128 stands for zero in the data rows.
Here are some rows, each followed by its group. Groups can overlap.
[139 135 143 146 123 110 144 154 110 100 114 137] DB
[ 42  50 132  27  83 152  97 186  86  49 165 104] GF
[133 133 143 154 118 107 140 143 110 115 126 126] DB
[165 151 156 127 114 141 135 141 131 118 121 153] LH
[127 152 135 166 112 116 150 147 142 104 129 137] LH
[113 120 136 144 152 155  90 115 140 163  76  89] GF
[141 135 129 149 124 139 152 152 115 109 134 128] LH
[138 169 127 151 115 125 122 134 108 115 126 126] DB
[153 149 141 144 104 119 149 139 124 106 123 160] DB
[147 125 144 152 112 130 150 154 127 114 111 151] LH
[132 138 148 132 134 136 137 156 132 103 116 131] DB
[ 38 146  69 127 208  32 111  90 148 161 185 104] GF
[148 137 133 149 116 108 146 143  88 105 147 145] LH
[148 141 125 145 120 107 137 141 100 110 141 130] DB
[157 143 155 121 119 109 143 144 126 115 110 178] DB
[ 54  81  76 137 253  49 174  91 191 161 181 118] GF
[140 144 151 120 124 143 147 148 116 111 107 138] LH
[141 135 140 134 122 133 154 156 118 124 118 138] LH
[141 151 131 160 103 120 148 157 123 121 136 146] LH
[136 145 142 131 130 149 144 154 118 117 127 145] DB
[115 148 101  84 137 105 122  92 162 166 128 114] GF
[ 40  72 115  98  62 129  90 168  91  35 162 131] GF
[102 120 177 128 148 175 188  74 174  97 186  50] LH
[170 117 125 135 128 113  98 140 106 137 124 163] LH
[ 66  82 167  41  81 174  46 146 116  71 133 116] GF
[137 144 135 117 108 136 140 153 128 131 118 134] LH
[163 151 138 137 108 123 134 154 104 126 133 140] DB
[140 135 138 136 123 127 142 148 116 123 127 143] DB
[173 167 143 104  98 171 101  58  91 111  93 154] LH
[129 144 152 127 119 144 140 138 113 124 117 137] LH
[134 144 147 133 116 142 144 150 125 121 115 137] DB
[  0  81 197   0 109 170 101 175 149  55 159  83] GF
[160   0  29 128 230   4 154  78 190 138 145 227] GF
[138 141 126 164 109 102 144 151 108 120 143 145] LH
[130 127 146 134 117 142 132 174 116 113 122 133] LH
[152 155 145 121 119 153 133 144 111 125 136 131] DB
[132  22  51 140 230   5 154  68 211 143 147 202] GF
[133 131 147 154 115 121 144 132 100 111 133 139] DB
[144 141 140 149 113 113 148 160 123 120 134 152] LH
[103 153 143 159 132 115 126 124 120 117  95 134] LH
[130 133 154 149 129 163 116 116  78  99 121 131] LH
[158 171 158 135 120 138 141 115 117 142 168 114] DB
[145 137 155 121 115 149 136 154 130 131 104 138] LH
[ 34  52 182  22 121 149 140 137  92  56 166  91] GF
[144  41  57 124 237  30 169  74 191 174 196 140] GF
[135 123 167 157 128 114 130 122  93 145 133 152] DB
[128 120 132 154 126 153 131 130 121 123 115  98] LH
[105 150 146 165 113 137 152 140  83 104 150 146] DB
[154 135 141 130 116 129 140 141 115 135 132 130] DB
[154 137 134 145 113 117 134 136 117 107 113 151] DB
[142 131 118 122 127 187 100 110 106 144  97  74] GF
[175 144 158 104 124 140 135 135 117 144  99 152] DB
[135 138 161 108 110 138 142 148 143 128 107 137] DB
[137 132 145 161 138 114 142 123 104 126 153 159] LH
[140  75  89 161 125 182  62 150 186 242 108  60] GF
[143 127 133 159 132 110 151 124  90 124 177 160] DB
[101 119  98 145 115 166  64 119 187 171  88  50] LH
[129 159  48  46 135 118  35  74 157 157 141 113] GF
[114 116 167 134 132 162 142 130 102 139 136 134] DB
[128 127 144 152 110 118 160 162 138 123 115 147] LH
[104  90 121  70  61 163  50 133  62  54 146 124] GF
[182 145  38 134 112 185  74  74 124 133 150 140] GF
[141 118 133 127 124 134 129 152 114 127 129 130] LH
[153 133 152 115 120 129 128 152 119 122 107 151] LH
[ 92  64  82 101  70 149  75 158  82  66 182  83] GF
[146 130 135 135 116 123 152 158 135 119 117 152] LH
[142 150 156 129 118 151 150 138 117 106 119 158] LH
[135 169 175  83 110 128 155  32 173  46 145  99] LH
[153 131 155 134  95 141 151 156 104 130 115 161] DB
[155 157  53  88 135  96  57  73 137 144 127 146] GF
[128 104 150 171 148 120 125 120  83 135 175 159] DB
[146 131 139 132 109 133 142 151 102 122 120 135] LH
[130 160  84  94 146 114  44  75 151 174 150 138] GF
[139 165  94  80 146 135  46  81 117 166 114 144] GF
[156 141 154  92  99 144 110  75 128  88 111 121] LH
[104  82  76 115 253  71 180  65 155 168 190 111] GF
[123 141 125 167 107  96 158 154 105 110 143 145] LH
[142 141 131 146 118 110 148 146 100 117 145 143] LH
[121 131  55  77 133 103  72  64 126 161 175 105] GF
[141 137 164 118 133 187 128 118 121 133 101  98] GF
[126 157  60  87 127  98 102  79 150 173 171 115] GF
[125 128 126 156 101 120 144 148 106 120 135 130] DB
[155 139 147 150 119 125 143 145 105 129 130 125] DB
[139 149 143 165 107 122 157 141 117 106 148 160] DB
[147 171 119  47 152 158  44  78 197 186  97 153] GF
[154 141 151 139 109 130 144 146 123 117 142 146] DB
[120 143 136 162 110 139 140 138 105 113 144 113] LH
[ 52 100  89 125 239  67 149  71 132 154 172  57] GF
[141 145 139 144 119 107 139 153 114 125 136 144] DB
[156 143 159 134 116 146 148 157 126 123 106 153] DB
[108 124 122 156 154 139 115 116 130 161 168 118] GF
[131 111 124 160 113 166 143 105 129 126 130  62] LH
[150 114 147 136 102 122 147 159 111 133 112 143] DB
[123 149 133 149 106 121 159 147 122 125 138 128] LH
[155 136 148 145 118 131 155 149 120 106 114 164] DB
[129 137 158 154 123 143 151 122 112 124 143 140] DB
[132 128 144 148 104 119 160 143 113 109 144 121] DB
[135 165  75  96 124 114  86  97 148 154 146 143] GF
[112  46  82  74 149 119 125 102 213 105  63 135] GF
[125 146 138 168 114 111 158 146 103 105 147 144] DB
[156 122 133 137 117 105 125 129  95 130 139 128] LH
[130 141 139 145 112 123 158 165 121 118 128 152] DB
[115 137 154 132 115 153 155 140 103  98 113 142] LH
[147 148 130 166 122 110 140 157 117 109 128 153] DB
[145 107 137 173 125 155 142 109 128 139 159  76] GF
[132 143 148 157 116 130 152 137 100 101 148 130] DB
[107 160 127 133 139 111  97 103 139 148  77 113] GF
[145 171  89 142 138  70  95  90 151 148 155 158] GF
[129 125 127 143 132 155 133 110 119 125 156 104] LH
[139 139 135 152 115 131 144 158 105 111 125 138] DB
[ 55 167  68 117 221  50 134  65 148 175 213 110] GF
[117  69  92 147 122 196  59 138 201 235 111  48] GF
[ 39  98 140  85  79 136  45 157  96  61 179 117] GF
[140 144 141 134 130 132 149 139  89 116 127 139] LH
[132  87  89 133 126 175  47 128 191 211  81  47] GF
[151 133 130 150 117 118 135 158 106 113 138 123] LH
[150 132 147 120 118 128 142 149 125 127 105 145] LH
[180  98 111 148 123 189 122 109 160 174 137  45] LH
[105 125 127 155 131 130 105 102 106 121  95 106] GF
[ 61  88 125   8 178 115 145  87 221 112   0 116] LH
[100 151  67  84 139 108 120  82 150 192 182 103] GF
[115 146 130 150 133 135 141 138  81 114 154 132] DB
[145 147 139 129 114 142 146 143 106 108 131 145] LH
[138 140 148 145 110 136 146 143 121 115 140 139] DB
[146 146 156 129 122 139 136 138 115 110 106 135] DB
[152 118 119 142 101  96 136 151  91 149 139 108] DB
[146 158 148 116 108 145 135 147 112 129 135 137] LH
[ 83  52  79 176 134 168  66 142 173 227 124  53] LH
[103 107  97 144 220  68 177  64 240 103  94 130] GF
[141 144  62  73 133 132  55  60 143 165 112 135] GF
[136 148 148 124 114 130 137 143 104 118 128 119] LH
[116 158  76 123 120 109 124  84 149 146 161 138] GF
[132 142 121 155 114  97 138 141  99 116 162 114] DB
[130 129 153 122 120 162 153 149 125 120  96 140] DB
[  0  32 180   0 110 166 137 190 141  51 168  92] GF
[141 141 153 121 116 154 145 149 111 131 131 145] DB
[148 138 148 131 138 127 134 130 111 125 128 150] LH
[ 66  96 221   0  91 174  77 150 164  94 138 126] GF
[121 133 135 139 106 117 144 153  84 114 138 136] DB
[138 148 143 134 119 139 142 147 131 127 119 146] DB
[125 125 142 166 126 115 138 130 125 136 126 128] GF
[ 54 127 118 156 149  91 101 101 105 175  89 118] GF
[130 138 137 153 101 134 152 156 118 128 144 131] DB
[160 135 144 136 116 122 133 140  97 141 128 138] DB
[139 131 156 126 118 149 160 150 133 120 111 146] LH
[158 127 177 128 115 148 143 145 115 129 119 151] DB
[107  75  92 163 130 200  60 141 184 231 111  57] GF
[158 141 148 119 119 135 133 136 105 121 120 136] DB
[137 142 142 119 118 129 134 151  98 102 108 142] LH
[ 73 107  82 153 229  38 175  62 156 164 223  93] GF
[142 152 121 149 101  77 139 145 101  99 145 151] LH
[124 146 133 146 118 138 131 127 144 129 109 104] GF
[118 131 130 162 117 125 168 147  96 107 141 123] LH
[131 122 134 153 119 113 160 150 109 107 143 139] LH
[158  87 146 161 123 205 157 113 173 151 169  44] LH
[139 148 144 145 119 123 146 144 127 113 121 140] DB
[131 126 142 143 123 131 146 127 120 104 151 113] DB
[128 139 166 112 117 156 133 126  98 124 114 116] LH
[139 129 145 151 123 128 149 147 125 115 124 150] DB
[130 182 131  81 147 103  97  89 156 188 153 164] GF
[138 141 149 144 115 126 151 157 124 111 123 123] DB
[153 143 159 139 110 134 148 146 109 116 127 137] DB
[144 130 145 134 110 123 147 131 113 111 124 142] DB
[150 111 156 179 134 156 148 119 151 130 138  93] LH
[148 149 150 153 118 123 151 135 114 131 131 133] DB
[128 143 137 156 107 131 146 149 104 106 128 150] LH
[ 99 128 122 158 144 152  99 132 165 174  65  85] GF
[146 148  75 103 152 124  61  76 147 167 102 137] GF
[142 135 138 126 120 139 126 151 115 109 131 127] LH
[128 148 151 139 125 130 143 140 120 119 121 159] DB
[134 147 159 135 106 155 151 150 128 106  96 155] DB
[117 127 153 122 134 164 131 120 153 150  73 111] GF
[122 152  69  67 128 119  65  85 152 155 122 118] GF
[141 150 158 116 118 163 130 144 107  92 112 127] DB
[144 131 148 156 121 124 144 156 113 110 129 148] DB
[112 153 108 121 143 106 106  87 148 147 126 146] GF
[134 164  89  83 134 138  94  76 169 160 106 140] GF
[104 139 140 141 124 115 133 139  90 128 161 115] DB
[134 140 164 120 126 158 134 160 138 123  89 140] DB
[ 84  55  82 135 250  72 189  76 154 153 183 118] GF
[126 166  54  63 119 149  69  85 129 157 160 112] GF
[128 137 154 129 127 163 135 123 136 116 106  97] LH
[150 150 144 123 117 144 144 147 116 111 118 146] LH
[145 122 138 147 115 112 156 142 116 121 119 142] LH
[153 131 140 127 110 135 134 158 118 124 122 137] DB
[144 136 142 150  98 125 150 151 127 131 106 155] DB
[110  32  67  94 144  82 132 111 210  97  81 138] GF
[102 142 156 141 110 137 150 136 144 105 149 132] LH
[121  13  48 139 242  18 145  87 171 142 136 155] GF
[153 163  99 120 133  83  69 107 148 165 130 157] GF
[108 118 139 157 127 146 153 118 108 110 142  97] LH
[ 48 125  79 124 246  54 149  63 144 187 218  73] GF
[111  40  50 152 255  24 189  90 184 149 206 131] GF
[136 134 154 127 107 137 129 142 118 118 125 138] LH
[124 135 136 125 110 143 148 159 123 141 123 138] LH
[141 150 145 154 110 117 160 163 119 116 123 162] DB
[138 147 144 160 107 108 148 139 113 109 140 144] LH
[131 144 162 107 124 162 154 137 134 135 107 150] DB
[153 112 128 143 116 204 131 129 157 147 111  57] GF
[ 59 134 118 140 151 104  91  93  98 189  93  94] GF
[128 142 156 145 130 143 143 146 116 127 124 142] DB
[132  78  86 161  94 204  63 154 204 227 128  56] LH
[140 133 165 146 116 146 150 144 119 103 113 145] DB
[142 142 154 136 120 150 154 146 123 108 115 137] DB
[150 189  83  61 149 125  59  83 176 181 138 146] GF
[123  62  68 185  87 186  68 145 195 220 143  44] LH
[153  35  64 106 234  49 154  78 175 148 154 158] GF
[140 139 142 130 124 134 150 121 119 124 135 107] DB
[109 157  70  77 137 111  83  80 125 144 142 112] GF
[122  51  77 118 208  59 160  91 218 122 109 125] GF
[130 122  54 105 139  86  98  98 162 184 165 122] GF
[143 136 152 115 116 134 136 144 119 117 100 140] LH
[140 122 137 141 121 134 149 139 111 106 129 141] DB
[ 95 103 127 106 183 115  90 104 118 192  88  97] GF
[142 130 146 145 130 158 146 127 157 131 100 118] LH
[130 138 139 140 117 131 147 135 110 113 133 136] LH
[127 132 138 159 114 122 159 146 115 108 126 141] DB
[133 134 166 144 135 170 140 115 110 120 111 165] LH
[135   0  47 121 234  39 146  79 179 146 133 190] GF
[132 121 144 148 119 131 160 143  97 110 132 131] LH
[ 58  62  99  80  62 148  69 159  73  55 176  93] GF
[149 159  78  62 142 117  59  82 183 189 121 145] GF
[106 114 113 156 148 116 126 136 125 168 171  97] GF
[127 166 105 123 135  82  62  90 158 162 145 173] GF
[129 131 182 145 129 126 139 128  83 127 127 154] DB
[134 142 144 138 110 118 148 157 126 107 136 140] LH
[128 137 148 130 135 148 129 133 109 144 131 125] LH
[138 145 166 116 105 160 137 147 114 132 130 134] DB
[139 152 147 103 118 142 135 135 130 124 127 128] DB
[160  99 160 137 126 196 153  99 162 128 102  77] GF
[ 92 147 137 115  94 127 161 173 130  77 144 143] LH
[157 124 145 117 130 134 144 140 120 131  85 127] DB
[135 140 135 154 123 125 143 152 100 110 139 136] LH
[140 160  90  79 159 123  38  73 131 159 112 137] GF
[125 141 128 160 123 120 159 151 101 108 132 121] LH
[144 113 133 162 125 170 133 123 143 149  99  80] GF
[128 131 139 144 113 122 146 145 111 119 117 140] LH
[128 148 145 160 112 112 166 158 114 112 120 134] DB
[118  97  89 174 118 152  62 153 205 180  85  70] GF
[105 141 144 124 107 137 153 148 124  67 142 159] LH
Group LH spreads out most along one direction. Which other group's direction of most spread is closest to that one?
DB
Which group is second nearest to each row below, going by the distance to the group's nearest row?
[123 126 137 135 120 147 135 151 103 113 122 121] -> DB
[123 112 128 142 111 180 113 102 140 150 102  66] -> LH
Which group is second nearest to each row below, going by the average distance to the group's rows?
[160 134 134 119 121 157 120 148 128 117 119 120] -> LH
[113 144 113 133 129 155  71 105 191 161  81  71] -> DB
[142 118 145 159 111 122 150 148 105 116 118 147] -> LH
[146 138 159 125 117 148 142 150 134 135 107 172] -> LH
[141 140 153 118 117 144 141 143 121 129 109 140] -> LH
[139 149 160 110 143 144 104 134 106 137  82 127] -> LH
Which group is second nearest to each row below, going by the distance to the centre of the group?
[ 74  67 107 103  85 109 141 170  99  47 179  83] -> DB
Which other group has its centre nearest to the centre of group DB?
LH
Which group is nearest to each row below, going by the average distance to the group's rows?
[139 162  73  72 139 130  47  82 141 163 115 127] -> GF
[118 172  53  71 138 117  58  75 157 154 130 126] -> GF
Which group is nearest to each row below, going by the distance to the group's nearest row?
[118 165 146 138 121 133 116 129 117 115 112 138] -> DB
[126 130 139 151 141 115 150 126  90 108 159 147] -> LH
[128 116 105 150 135 124 112 104 103 131 117  61] -> GF
[148 141 136 146 122 131 139 159 115 120 120 152] -> DB
[144  49  45 131 235  20 146  78 178 154 180 151] -> GF
[128 139 144 134 119 118 150 144 101 128 110 133] -> LH
[139 130 137 131 124 131 139 149 126 138 122 139] -> DB
[107  80  88 182 162 137  67 126 164 208  79  75] -> GF
Which group is nearest to each row below, going by the distance to the centre of the group?
[139 108 132 129 137 152 132 112 129 137 148  64] -> LH
[ 98 124 114 173 126 125 103 131 134 145 148 148] -> LH
[143 131 134 159 106  97 151 130  84  99 153 133] -> DB
[ 94 111  93  56 120 110 104  87 194 107  73 108] -> GF
[115 147 143 130 141 138 128 127 130 121  87 131] -> LH
[136 164 108 100 121 111 118  86 157 162 162 138] -> GF
[ 83  89  78 153 251  42 169  78 155 171 210  98] -> GF
[156 158 112 102 144 114  35 109 162 184 109 167] -> GF
[120 153 140 142 118 139 158 154 109 108 130 121] -> DB
[ 80  90 111  40 129 133 105 116 214 108  27  84] -> GF
[156 121 126 136 109 151  84 132  73  92 117 178] -> DB
[141 154 139 130 125 114 138 125 107 116 156 127] -> DB
A new table starts here, with new groups. Each row is followed by its group. Groups can overlap.
[120 106 114 145 112 107 116  79 112 201 191 119] 1
[156 159 167 142 171 157 166 153 172 119 116 126] 2
[169 161 169 147 168 153 167 156 167 121 126 134] 3
[169 160 168 143 165 157 169 153 167 124 130 131] 3
[108  95 102 136 107 111 101 103 102 114 151 157] 1
[154 160 164 140 161 162 161 150 165 149  94  86] 2
[150 149 158 148 151 154 157 143 150  93 149 174] 3
[ 92  89  98 149  99  64  98  97 103 137 162 147] 4
[100  95  65  59  61  96  66  96  66 159 136 110] 1
[151 159 163 135 161 156 162 149 167 137  88  90] 2
[174 168 144  81 143 164 145 161 145 140 104 100] 3
[154 149 155 151 154 147 158 140 147 105 153 166] 3
[163 152 133  91 133 149 140 149 132 126 125 127] 5
[ 77  69  91 174  91  84  90  81  88 152 159 134] 1
[ 89  94  64  71  61 103  64  97  65 158 137 112] 5
[105 127 133 142 131 123 131 145 131 125 113 120] 2
[ 98  94 106 155 106 100 106  47 107 175 191 140] 1
[153 160 163 133 162 156 161 151 165 120  88 101] 2
[ 90  89  98 150 101  67  98  96 102 130 156 149] 1
[ 97  87  99 148 101  59  98  95 102 146 160 139] 4
[139 149 150 131 149 148 153 137 149 128 107 111] 2
[112  95 101 135 105 104 101 103 100 110 145 156] 1
[137 147 143 119 149 150 145 170 146  96 100 131] 2
[101  93  66  75  60  98  66  99  66 157 134 110] 5
[144 149 128  87 129 143 130 168 131 117  30  57] 2
[174 162 167 136 167 157 168 159 166 130 132 129] 3
[148 149 156 145 155 148 157 145 149  93 147 169] 3
[131 114 120 151 125 108 120  99 123 148 164 142] 1
[125 114 115 126 122 119 118 128 114  65 135 183] 1
[109  96 102 138 108 108 102 104  99 113 150 157] 1
[106 100  84  88  85 110  86 103  86 147 134 118] 5
[127 107 114 146 118 111 117  84 119 145 175 153] 1
[ 90  94 108 163 106 107 107  45 105 163 184 146] 1
[ 97  94  64  59  60 100  65  98  66 147 137 121] 5
[164 160 167 148 170 165 167 149 172 128 119 119] 3
[163 166 141  78 138 160 142 158 144 154  64  55] 2
[ 97  87  99 155 101  66  96  97 102 120 161 159] 1
[170 160 168 145 165 158 169 153 164 120 129 135] 3
[131 133 143 147 139 125 143 123 138 150 160 137] 3
[ 82  68  90 174  92  90  89  83  88 132 167 154] 1
[121 137 137 125 135 138 137 151 133  75  88 137] 2
[174 161 170 149 166 163 168 155 167 140 123 112] 3
[163 161 168 145 168 161 167 153 166 121 131 136] 3
[149 151 133  90 130 147 135 143 134 190 118  70] 3
[ 77  69  91 171  91  92  89  80  90 153 158 133] 1
[165 161 169 146 167 167 169 156 166 137 128 121] 3
[165 158 165 145 169 160 166 152 172 110 116 133] 2
[141 148 154 144 156 154 155 139 151  59 139 191] 2
[135 144 147 136 150 144 144 170 145  69  96 148] 2
[103  95 102 147 106 104 102 104 101 111 150 158] 1
[ 76  69  93 173  92  94  90  83  87 145 162 142] 1
[ 91  94  63  59  58  99  65  99  65 152 139 118] 4
[132 140 121  91 121 138 123 160 119 102  68 100] 1
[ 95  94  64  64  64 107  67  97  66 144 140 124] 5
[167 159 167 140 170 161 166 152 173 104 117 139] 3
[118 127 135 138 134 136 134 112 134 137 154 141] 1
[169 163 169 137 165 154 167 157 166 152 129 111] 3
[113 106 112 141 111 110 115  79 114 198 190 121] 4
[144 146 154 144 157 155 155 138 152  80 141 178] 2
[108  93 106 162 104 100 106  44 106 182 188 136] 1
[170 163 169 145 165 164 169 156 166 137 127 119] 3
[108  99  84 102  85  89  83 106  88 179 137  95] 4
[155 159 161 128 164 157 161 150 167 139  93  91] 2
[146 159 161 136 163 159 163 150 165 131  92  97] 2
[162 160 167 149 169 162 166 152 169 119 113 123] 2
[140 148 154 139 154 149 156 139 151  75 135 177] 1
[132 132 140 149 137 140 140 121 137 140 161 142] 3
[165 161 167 148 170 159 166 152 171 111 116 131] 2
[ 93 116 123 138 124 115 124 131 120  74 129 173] 1
[ 41  98 109 153 108 107 107 106 104 102 145 164] 5
[106  93 107 160 104 102 107  45 108 177 184 134] 1
[ 87 117 122 134 121 120 123 132 118  64 132 180] 1
[ 92  90  99 149 102  67  97  97 102 144 161 141] 1
[ 81  67  92 180  92  89  89  85  88 122 161 158] 1
[ 90  89  99 149  99  69  98  95 101 123 161 157] 1
[169 161 166 138 164 151 168 156 167 145 124 111] 3
[147 149 125  77 129 155 126 178 126  98  68 104] 2
[167 160 170 143 172 155 166 152 170 107 117 137] 3
[ 81  70  90 170  93  97  89  80  88 125 163 157] 1
[128 139 121  86 121 136 122 148 123 158  67  55] 5
[123 109 116 145 119 111 117  87 117 141 172 153] 1
[ 96  92 108 161 105 101 106  44 108 154 190 156] 1
[ 99  92  65  73  62  97  64  97  67 142 140 124] 4
[154 151 156 146 150 146 157 144 149 102 144 162] 3
[141 147 155 145 153 147 154 139 151  77 139 176] 2
[162 164 141  82 138 164 142 156 145 134  68  76] 3
[ 84  69  92 184  90  91  88  83  88 128 161 156] 1
[129 148 152 135 151 153 151 139 151 100 108 134] 2
[168 162 169 140 167 150 168 156 165 148 129 112] 3
[143 145 130  97 124 146 131 140 132 183 106  67] 2
[ 86  89 100 150 100  58  98  96 101 157 162 132] 1
[ 84  70  89 170  91  79  90  82  89 140 163 145] 4
[172 165 142  78 140 158 143 157 145 150  70  65] 2
[ 91 113 121 146 122 123 119 128 115  86 134 167] 1
[164 163 169 145 163 158 169 154 166 116 133 143] 3
[165 161 170 144 167 158 168 155 166 155 126 108] 3
[118 132 135 131 138 133 135 152 129  16 114 209] 1
[ 86 111  92  86  88 110  93 117  89 130 125 122] 5
[163 161 166 139 169 165 166 152 171 138 118 115] 2
[ 96 100  84  97  85  77  84 107  89 149 138 119] 4
[168 161 166 139 163 163 169 155 167 124 133 134] 2
[140 147 146 124 149 140 146 162 147 107  72  98] 2
[ 78  69  92 173  94  88  90  83  89 140 167 148] 1
[154 150 156 137 154 149 158 143 151  99 148 167] 3
[112 131 136 139 137 132 135 153 131  15 118 211] 1
[ 97  88 101 155  99  64  97  96 103 133 164 153] 4
[ 99  94 100 140 107 108 102 105 102 105 142 156] 1
[160 160 168 145 171 161 167 152 171 130 114 114] 2
[ 45  99 110 154 108  97 106 105 105 122 149 149] 1
[ 93 118 123 137 121 119 119 129 118 110 133 144] 1
[167 159 166 138 171 163 166 153 170 127 113 116] 3
[158 160 164 136 164 156 162 149 166 140  95  91] 2
[110 122 105  87 104 126 106 140 102  97 108 136] 3
[177 170 145  79 142 166 145 163 143 146 109 100] 2
[158 159 166 138 171 167 168 151 172 121 116 125] 3
[120 103 106 135 112  90 107 112 113 123 150 149] 1
[171 167 142  76 140 158 146 163 144 161 106  84] 3
[115 101 113 157 110  84 111  80 113 196 177 113] 1
[167 164 141  79 140 160 143 156 144 146  69  68] 2
[166 161 169 145 164 163 168 154 166 122 131 134] 3
[138 146 155 148 156 149 155 139 151  86 136 167] 2
[147 147 156 148 156 147 154 136 151  94 137 162] 3
[ 99  94  64  64  63 103  64  97  67 160 134 107] 1
[125 137 114  73 117 145 117 164 113  73  90 142] 5
[145 145 153 139 156 147 153 139 151  72 143 184] 2
Group 3 spreads out most along one direction. Which other group's direction of most spread is closest to that one?
2
Which group is second nearest to each row below, going by the distance to the centre of the group?
[162 161 165 135 169 163 165 151 171 119 119 127] -> 2
[145 149 125  77 128 152 128 178 125 112  66  90] -> 3
[107 116 105  95 101 117 103 124  98 148 130 116] -> 4
Which group is nearest to each row below, going by the average distance to the group's rows?
[130 116 113 118 119 115 119 128 115  70 135 179] -> 1
[ 89  86 100 154 101  64  98  94 101 140 160 140] -> 4
[172 161 168 140 165 158 169 156 168 129 127 127] -> 3
[163 166 141  75 142 165 142 157 147 140  70  72] -> 2
[131 151 129  74 130 154 131 171 133 120  30  57] -> 2
[ 99  86  98 150 101  65  99  95 102 148 158 137] -> 4
[ 91 117 124 147 123 117 122 130 118  79 140 178] -> 1
[ 87  89  99 154 101  63  98  97 101 152 154 131] -> 4
[147 150 122  74 129 144 126 179 128 108  66  95] -> 2
[117 109  85  72  87 111  93 117  89 114 125 137] -> 5
Which other group has its centre nearest to the centre of group 5?
4
Which group is second nearest to each row below, going by the distance to the group's nearest row?
[110 100  85  94  86  86  83 105  90 154 138 117] -> 5
[154 149 124  73 128 150 126 178 130 103  66  98] -> 1
[110 124 106  85 107 126 107 141 104 108 102 123] -> 5
Which group is second nearest to each row below, going by the average distance to the group's rows?
[164 163 139  78 139 162 143 155 146 162  73  56] -> 3
[ 94  89  98 145 101  62  98  95 100 130 156 150] -> 1
[167 161 167 142 166 157 168 155 166 140 122 115] -> 2
[ 74  68  92 179  90  84  91  82  89 133 157 146] -> 1
[119 109  86  80  90 115  91 120  87 124 127 131] -> 4
[100  95  63  58  63 102  64  97  67 149 141 124] -> 4
[162 162 166 139 158 166 165 153 164 144 106  99] -> 2
Which group is nearest to each row below, going by the distance to the group's nearest row?
[127 139 122  97 119 140 122 150 123 160  66  53] -> 5
[158 160 163 133 164 161 161 150 167 145  91  86] -> 2
[ 77  70  92 178  91  89  90  82  88 136 162 147] -> 1
[136 147 147 129 149 143 146 165 147 102  71 106] -> 2
[156 149 156 140 156 149 159 143 150 111 145 156] -> 3
[122 135 117  91 115 136 117 150 116 167  89  66] -> 5
Which other group has its centre nearest to the centre of group 3?
2
Group 2 spreads out most along one direction. Which other group's direction of most spread is closest to that one?
3
Which other group has its centre nearest to the centre of group 2?
3
Which group is nearest to each row below, going by the distance to the centre of the group?
[ 78  67  93 186  93  91  90  80  87 141 160 144] -> 1
[ 97  91  65  70  62 110  65  97  64 156 134 107] -> 5
[100 100  82  88  84  86  83 109  85 160 140 110] -> 4
[151 161 161 136 165 157 162 151 166 137  91  92] -> 2
[129 135 125 111 116 139 122 123 122 224 133  55] -> 5
[138 145 151 139 148 141 151 137 148 159 139 112] -> 3
Group 1 spreads out most along one direction. Which other group's direction of most spread is closest to that one?
5
